[[115, 135],
[83, 54]]
|
[[115],
[83]]

[[124, 77, 124, 82],
[81, 130, 74, 128],
[118, 80, 132, 82],
[84, 119, 87, 147],
[86, 118, 79, 100],
[120, 87, 123, 96]]
|
[[124, 124],
[81, 74],
[118, 132],
[84, 87],
[86, 79],
[120, 123]]

[[108, 95, 109, 104, 111, 101],
[105, 95, 105, 97, 99, 99],
[125, 103, 94, 105, 93, 115],
[104, 145, 111, 104, 88, 115],
[96, 107, 117, 104, 96, 103],
[96, 109, 105, 108, 103, 97],
[101, 86, 102, 98, 114, 94],
[123, 128, 99, 106, 85, 124],
[109, 82, 95, 107, 98, 113],
[101, 119, 106, 94, 109, 95],
[104, 74, 101, 113, 96, 101]]
|
[[108, 109, 111],
[105, 105, 99],
[125, 94, 93],
[104, 111, 88],
[96, 117, 96],
[96, 105, 103],
[101, 102, 114],
[123, 99, 85],
[109, 95, 98],
[101, 106, 109],
[104, 101, 96]]

[[89, 113, 103, 70, 78, 131],
[70, 113, 92, 81, 127, 139],
[75, 115, 96, 75, 109, 141],
[70, 108, 90, 94, 142, 131],
[79, 96, 86, 119, 160, 105],
[89, 91, 87, 130, 157, 88],
[72, 102, 89, 104, 148, 122],
[80, 115, 98, 70, 96, 139],
[101, 87, 90, 140, 141, 70],
[114, 82, 92, 151, 127, 51]]
|
[[89, 103, 78],
[70, 92, 127],
[75, 96, 109],
[70, 90, 142],
[79, 86, 160],
[89, 87, 157],
[72, 89, 148],
[80, 98, 96],
[101, 90, 141],
[114, 92, 127]]

[[80, 102, 90, 82, 95, 86, 90, 68, 99, 92, 65, 93, 51, 62],
[61, 98, 81, 80, 93, 66, 110, 80, 84, 85, 93, 102, 62, 68],
[98, 122, 91, 108, 108, 106, 111, 104, 118, 127, 100, 100, 132, 117],
[100, 128, 104, 114, 108, 110, 149, 97, 127, 124, 142, 112, 108, 122],
[79, 140, 90, 153, 104, 99, 147, 106, 135, 153, 152, 113, 117, 125]]
|
[[80, 90, 95, 90, 99, 65, 51],
[61, 81, 93, 110, 84, 93, 62],
[98, 91, 108, 111, 118, 100, 132],
[100, 104, 108, 149, 127, 142, 108],
[79, 90, 104, 147, 135, 152, 117]]

[[141, 140, 74, 106, 45, 72, 73],
[132, 113, 109, 131, 118, 115, 80],
[72, 84, 90, 65, 73, 78, 110],
[74, 85, 89, 66, 73, 78, 109],
[75, 85, 89, 67, 73, 79, 109],
[139, 116, 112, 139, 124, 119, 76],
[143, 143, 73, 107, 43, 72, 72],
[145, 87, 127, 86, 67, 74, 57],
[145, 87, 127, 86, 67, 74, 57]]
|
[[141, 74, 45, 73],
[132, 109, 118, 80],
[72, 90, 73, 110],
[74, 89, 73, 109],
[75, 89, 73, 109],
[139, 112, 124, 76],
[143, 73, 43, 72],
[145, 127, 67, 57],
[145, 127, 67, 57]]

[[118, 129, 150, 95, 61],
[136, 151, 116, 78, 78],
[149, 94, 92, 100, 48]]
|
[[118, 150, 61],
[136, 116, 78],
[149, 92, 48]]
---
[[77, 88, 137],
[82, 76, 86],
[136, 132, 65],
[118, 113, 98],
[145, 135, 75]]
|
[77, 76, 65]

[[119, 133, 59, 141, 68],
[80, 72, 134, 57, 135],
[79, 70, 137, 54, 136],
[68, 135, 71, 90, 134]]
|
[119, 72, 137, 90]

[[105, 128, 116],
[123, 86, 133],
[158, 161, 108],
[106, 132, 120]]
|
[105, 86, 108]

[[51, 37, 40],
[63, 53, 49],
[62, 52, 50]]
|
[51, 53, 50]

[[72, 40, 113],
[134, 70, 89],
[119, 103, 118]]
|
[72, 70, 118]

[[103, 59, 78, 108],
[125, 123, 54, 75],
[123, 78, 97, 130],
[85, 117, 79, 103]]
|
[103, 123, 97, 103]

[[43, 120, 121],
[116, 101, 102],
[141, 134, 123],
[87, 115, 68]]
|
[43, 101, 123]

[[58, 57],
[154, 142],
[158, 46],
[158, 46],
[69, 67]]
|
[58, 142]
---
[[110, 79, 82, 97, 50],
[102, 79, 62, 123, 62],
[96, 79, 52, 123, 88],
[110, 82, 82, 84, 50]]
|
[[110, 102, 96, 110],
[79, 79, 79, 82],
[82, 62, 52, 82],
[97, 123, 123, 84],
[50, 62, 88, 50]]

[[95, 112, 116, 101, 137, 81, 74],
[74, 108, 132, 121, 132, 116, 76],
[133, 96, 94, 91, 106, 123, 91],
[98, 81, 92, 97, 75, 84, 69],
[85, 94, 83, 112, 98, 109, 114],
[104, 87, 89, 79, 103, 68, 98],
[99, 126, 92, 50, 110, 131, 89],
[123, 75, 124, 118, 93, 91, 161],
[98, 103, 110, 98, 125, 78, 68],
[100, 97, 78, 113, 90, 109, 132]]
|
[[95, 74, 133, 98, 85, 104, 99, 123, 98, 100],
[112, 108, 96, 81, 94, 87, 126, 75, 103, 97],
[116, 132, 94, 92, 83, 89, 92, 124, 110, 78],
[101, 121, 91, 97, 112, 79, 50, 118, 98, 113],
[137, 132, 106, 75, 98, 103, 110, 93, 125, 90],
[81, 116, 123, 84, 109, 68, 131, 91, 78, 109],
[74, 76, 91, 69, 114, 98, 89, 161, 68, 132]]

[[99, 137, 54, 82, 97],
[135, 92, 113, 95, 67],
[121, 109, 87, 83, 80]]
|
[[99, 135, 121],
[137, 92, 109],
[54, 113, 87],
[82, 95, 83],
[97, 67, 80]]

[[80, 117, 81, 103, 63, 120],
[88, 87, 107, 147, 103, 131],
[114, 80, 118, 101, 133, 82],
[113, 107, 88, 44, 98, 59],
[112, 105, 87, 45, 99, 59]]
|
[[80, 88, 114, 113, 112],
[117, 87, 80, 107, 105],
[81, 107, 118, 88, 87],
[103, 147, 101, 44, 45],
[63, 103, 133, 98, 99],
[120, 131, 82, 59, 59]]

[[130, 131],
[61, 51],
[134, 136],
[64, 52]]
|
[[130, 61, 134, 64],
[131, 51, 136, 52]]

[[157, 116],
[135, 95],
[116, 85],
[110, 86],
[105, 90]]
|
[[157, 135, 116, 110, 105],
[116, 95, 85, 86, 90]]

[[55, 102, 60, 98, 131, 90, 64, 89, 133, 97, 128, 106, 141],
[73, 117, 80, 73, 102, 82, 68, 91, 142, 105, 117, 107, 144]]
|
[[55, 73],
[102, 117],
[60, 80],
[98, 73],
[131, 102],
[90, 82],
[64, 68],
[89, 91],
[133, 142],
[97, 105],
[128, 117],
[106, 107],
[141, 144]]

[[98, 78, 113, 125, 100, 75, 111, 65, 107, 130, 53, 72, 107],
[115, 118, 75, 96, 88, 97, 76, 97, 138, 105, 52, 70, 101],
[131, 97, 128, 127, 114, 110, 139, 113, 100, 97, 123, 90, 106]]
|
[[98, 115, 131],
[78, 118, 97],
[113, 75, 128],
[125, 96, 127],
[100, 88, 114],
[75, 97, 110],
[111, 76, 139],
[65, 97, 113],
[107, 138, 100],
[130, 105, 97],
[53, 52, 123],
[72, 70, 90],
[107, 101, 106]]

[[135, 111, 89, 118],
[44, 77, 131, 105],
[83, 126, 86, 114],
[65, 103, 118, 119],
[131, 52, 103, 58],
[94, 62, 103, 86],
[130, 142, 82, 140],
[138, 107, 94, 66]]
|
[[135, 44, 83, 65, 131, 94, 130, 138],
[111, 77, 126, 103, 52, 62, 142, 107],
[89, 131, 86, 118, 103, 103, 82, 94],
[118, 105, 114, 119, 58, 86, 140, 66]]
